A: 3 groups of rows, each row roughly a mix of its group's hidden directions:
A (79 x 11):
[[ 13  -6  19   7 -26 -36  25  42  22  27 -25]
 [  6   6  53  43   0 -16  31   1 -18  15 -18]
 [  4  -3  29  -9  24  25 -21  14 -53  14  31]
 [ 67 -10 -23   3 -21 -13  -3   2 -27   6  19]
 [ 20  -8  -4  31  -6  14  10  13   4  59  38]
 [-41  -6  26   7 -12  29  19 -16  51   2 -15]
 [-12  -8  22  26  -1   4   7  20  24  60  28]
 [ -2   9  29  13  -4 -41 -15  -2 -33 -48 -21]
 [ 31  -3  13  -6  -6 -20  17  47  45  18  18]
 [  6 -28 -41  13  -8   6 -35 -44  19   3  23]
 [ 39  -3  11  21 -52 -10   3  -2 -42  11   6]
 [ 34  -2 -30 -19 -17 -16  -7  -2 -42 -45  -7]
 [-51   3  -6 -14  35  22  -6 -12  40 -20 -11]
 [ 50  -1 -20 -12   2  15  20   1 -50  -9  23]
 [-23  34  11 -35  27  14   9   6   4 -38 -36]
 [ 37  -6  -6  -6   4  31 -14 -15 -60   4  19]
 [ 16 -27 -26  11   2  -1   4 -59 -26  28 -10]
 [ 13 -30 -12  12 -27  15  38 -18  23  43 -20]
 [-13 -34 -22  -6 -17 -26 -49 -26   8 -27  15]
 [ 12  -2  35   9 -35 -19  19  40  33  25   9]
 [ 49  -8  42   5 -18   9  26   7  -6 -14 -35]
 [-26   4 -19  -8  23  32 -20 -43   1 -44   5]
 [ -4  -8  13   5 -30 -36  -8  40  48  11  16]
 [ 17 -23  -9  -1 -17 -14   5  13  69  14  16]
 [ 18   2  30  14  22  30  53 -26 -13  13 -14]
 [  5  10 -22 -32  27  23  -9 -35 -12 -50  -7]
 [ 13  24   8   3  -1  -9 -10  16 -74 -11   0]
 [-42  15   2  11   3 -41   8  26  39  24  13]
 [ 30  11   1 -28  25  35  42  -2 -35 -13   1]
 [ 25  18   2   5  -8  16   1  -9 -73 -13  -4]
 [-37   6  32  37  -2 -24 -17 -16  32   1 -30]
 [ 24   1 -11 -36  19  10  -4   8 -45 -32  36]
 [-42  14  35  10  40  17 -11 -15  34  10   7]
 [ 21  10  45  23  12  -7  37  -4 -42 -10 -15]
 [ 45   2  19   0   0 -29  22  38 -17  36  10]
 [  1 -18 -59 -30 -23   3 -27   7  21   5  17]
 [  8  -1   0   9 -59 -10 -22  24  28 -28  22]
 [ 44  -1  17  23 -23 -24  21  24 -38  17 -17]
 [-37  12  46  10  17 -26   5  39  19  11   9]
 [-11 -21  14 -33  -1  23   1   3  60 -12 -26]
 [ 33  -5 -45 -31 -19  24  26  22  -8  21   8]
 [-19   3  23   7  -5 -16  21   5  56 -28 -36]
 [ 34  20 -36  -8   6  -1 -26   7 -39 -33  23]
 [ -3  16   9   9 -16 -33 -25  24 -61  -6   3]
 [ 19  -2 -38   9 -35 -20  22 -18  35  -8 -34]
 [ 46  -1  44   8   1  23  10  -3 -42 -15  -7]
 [  2  -7  18  32 -21 -41  -8 -25 -14 -31 -38]
 [-17  11  25   6  -3  56  29 -33 -10  -8 -23]
 [ 12  -8  -3  24  13   7 -24   3  -7  32  65]
 [ -8  -9   7 -49  13  -8  -7  -3 -27 -56   2]
 [ 48  -7  -1  -2  -3  30  -6 -17 -57  -3   6]
 [ -1 -22 -13  -3   8  29  20 -30  62   9  -4]
 [ 33   8   1   9 -13  16   8 -21 -68   1  -6]
 [-34  -5 -37 -14  24 -13 -38  -4  31 -29   7]
 [ 26  28   8  -6  15  11   4  14 -68 -12  -2]
 [ 56   0  -5   9 -30  13  11 -12 -47   1   6]
 [ 17  -5   4  10   1  29  39  16   6  58  20]
 [-24   6  38  33  -1  -3  15  17  30  47  -9]
 [-24  -1   8 -16  44  19  24   3  54   9 -10]
 [ 53  -9   2  -2 -10  35   4 -27 -36 -21 -14]
 [ 59   1 -30 -17  26  22  12 -10 -23  -8  10]
 [-31   3 -30 -13  39  24 -19 -35  -6 -31 -11]
 [ 18 -35 -29  31 -26   3  -2 -32  21  36   9]
 [-50   3  15  -5  10 -22 -11  29  51   0   0]
 [-46  -5  -7 -10  -1 -27   1  25  54   6 -16]
 [ 13  -4  12  -5  19  26 -22   0 -67   0  22]
 [ -2  16  56  42  20  -2  28  -8 -12  11 -13]
 [ 44  13  58  20  -5   4  31   2   4   1   3]
 [  4 -10 -18  22 -20   4  -3  21  26  61  26]
 [-26  12 -15  20 -10 -55  10  30  14  33   8]
 [ 52  -1  24   1 -20   6  38  27  15  24  10]
 [ 54  -5  30   7 -11  23  15 -13 -28 -23 -23]
 [-48  -6  22  -7   9 -20   0  31  40 -13 -27]
 [ -5  -8  47 -29  17  33  -3  14  36  17  22]
 [-32  16  33  24 -11 -35 -20  41  15  17  -2]
 [  5   0 -26  -5  15  22 -27 -17 -57   6  33]
 [-41  24 -18  34  14 -34  -6 -11 -22 -32  -1]
 [-26   9  19  14  -5 -30  21  12  55 -15 -26]
 [  9   8  24  19   2 -26   3  36 -48  33  19]]

one row of each group, then the others: which group is each in?
[  0 -16 -55 -47 -17   6 -23   7  12 -13  11] : (25)
[ 32 -10 -61 -10 -24  12  -3 -33  -6   9   0] : (15)
[ -6 -13 -14 -11  12  32  14 -16  68  -9   0] : (62)

[ 48  15  24   8   3  25  12 -18 -17  21  42] : (15)
[ 36   2 -17   1  -6  45  13 -39 -35 -17  -4] : (62)
[-27  34  47  26   8 -27  -6  25   1  -6 -23] : (25)
[-29   7  16  -7  15 -17 -24 -29   4 -54 -29] : (25)
[-32   7  15 -15  24  20  -5  29  30  36  35] : (25)
[  8 -10 -15 -11   1  -1 -21  23 -54  42  26] : (15)
[-18  35   9 -10  28  13 -10  17 -52 -32  -7] : (62)
[-23  -2 -22  27 -24 -22 -40  -9  44  10 -17] : (25)
[ 33  -9 -23 -21  21  43  27 -31 -21  -5  14] : (25)
